(in the rows, 128 means zero)
Each path is a new rotation, seen through one point. The rows after it are directions, each followed by how far the rotation turns it, in degrees per step (0 if it stays put).
Each turn is a multiple of 5 degrees from 10 to 175, or 0.
Each row of a path follows its step; steps can be skipped.
Path 1:
step 0: [123 123 123 127 131 141 129 132 129 124 118 125 126 128 118 126 132 125
 127 127 121 124 124 131 134 125 131 122 133]
step 1: [140 129 114 123 126 125 128 134 124 127 125 123 129 137 122 129 131 128
 130 132 131 127 130 130 127 122 123 125 129]
step 2: [126 124 125 124 131 130 131 130 127 120 129 130 111 124 120 132 128 124
 127 132 122 121 134 126 125 121 129 128 128]
step 3: [125 125 122 129 121 123 131 133 126 120 126 134 128 139 122 124 132 130
 126 140 126 123 128 132 135 131 126 130 134]
step 4: [128 118 122 129 129 129 136 127 126 131 126 132 124 128 129 131 133 123
 133 126 121 126 136 139 123 123 120 124 132]
step 5: [131 126 126 126 132 125 130 133 132 123 131 136 125 130 117 123 126 122
 133 134 131 128 119 127 125 129 123 122 139]
step 6: [127 126 120 131 129 134 129 133 124 132 112 130 123 126 128 123 132 120
 126 137 124 122 128 131 125 129 127 123 127]
step 7: [136 124 124 115 125 133 132 129 129 126 127 130 126 139 124 128 126 132
 127 131 131 122 132 128 120 130 124 118 131]
step 8: [121 131 123 135 130 125 132 131 124 127 127 128 114 132 128 130 129 124
 127 134 128 123 134 123 119 124 129 126 138]
step 9: [129 118 130 126 129 124 132 131 131 122 122 130 126 131 129 125 124 128
 117 136 128 125 135 135 132 135 125 123 138]
step 10: [123 128 120 124 131 123 142 124 124 132 124 136 128 129 132 132 130 122
 131 130 132 127 130 130 121 131 118 128 131]
step 11: [124 125 131 131 140 131 127 134 131 124 129 138 125 126 125 122 128 130
 127 130 133 125 129 131 119 133 126 116 132]
Speeds:
[124 130 130 127 128 128 130 129 124 126 129 127 127 128 124 129 125 127
 131 128 127 131 127 130 125 131 132 128 128] | 130
Path 2:
step 0: [132 140 137 132 129 129 122 125 126 129 131 139 128 131 132 133 136 134
 140 130 129 129 124 121 132 141 126 122 130]
step 1: [122 128 128 136 124 122 130 132 123 136 121 129 133 130 132 119 120 128
 126 137 134 135 130 139 114 133 125 126 125]
step 2: [130 120 123 119 129 126 128 120 121 139 120 123 124 128 130 128 131 130
 136 134 120 123 132 118 132 129 137 120 119]
step 3: [133 130 134 140 126 136 128 132 119 128 134 122 120 136 130 131 134 136
 125 125 125 128 121 123 113 127 131 128 132]
step 4: [134 118 121 130 113 122 125 129 128 121 127 126 128 130 132 131 118 137
 130 135 124 129 127 136 135 134 119 129 123]
step 5: [128 128 124 119 122 130 132 120 117 131 118 138 122 131 124 131 133 122
 132 125 125 138 121 125 125 120 129 137 131]
step 6: [131 132 139 137 128 116 121 123 127 122 129 130 121 124 117 130 123 134
 135 125 123 124 135 123 122 137 129 131 132]
step 7: [128 124 133 110 123 128 118 134 128 134 129 121 125 127 133 126 122 129
 126 129 136 140 128 135 121 134 125 127 130]
step 8: [124 119 130 126 126 126 130 129 127 137 125 133 130 123 121 140 131 131
 122 138 122 125 137 116 124 117 128 133 124]
step 9: [137 133 135 133 120 135 125 129 135 118 131 123 119 133 126 137 126 124
 129 131 132 133 128 126 127 128 144 124 128]
step 10: [120 126 124 131 122 128 121 130 125 133 136 142 134 125 129 136 123 141
 127 129 131 139 123 133 135 130 125 124 129]
step 11: [126 132 130 126 128 131 127 127 127 129 112 143 128 140 129 123 121 119
 132 138 129 127 133 122 125 124 128 128 123]
Speeds:
[131 126 125 127 127 126 126 132 129 129 129 129 133 125 129 126 125 126
 129 128 126 130 124 127 126 127 128 127 128] | 120
[128 133 125 127 128 127 129 126 132 129 127 126 129 127 130 131 126 129
 129 124 129 126 128 128 126 124 125 126 128] | 0
[126 128 131 124 129 126 127 128 132 125 129 129 129 124 128 132 129 127
 127 129 129 130 129 128 126 129 129 132 128] | 35
[126 131 125 131 129 127 128 128 125 127 132 129 127 127 128 127 129 126
 126 129 129 130 129 123 126 127 124 129 126] | 145
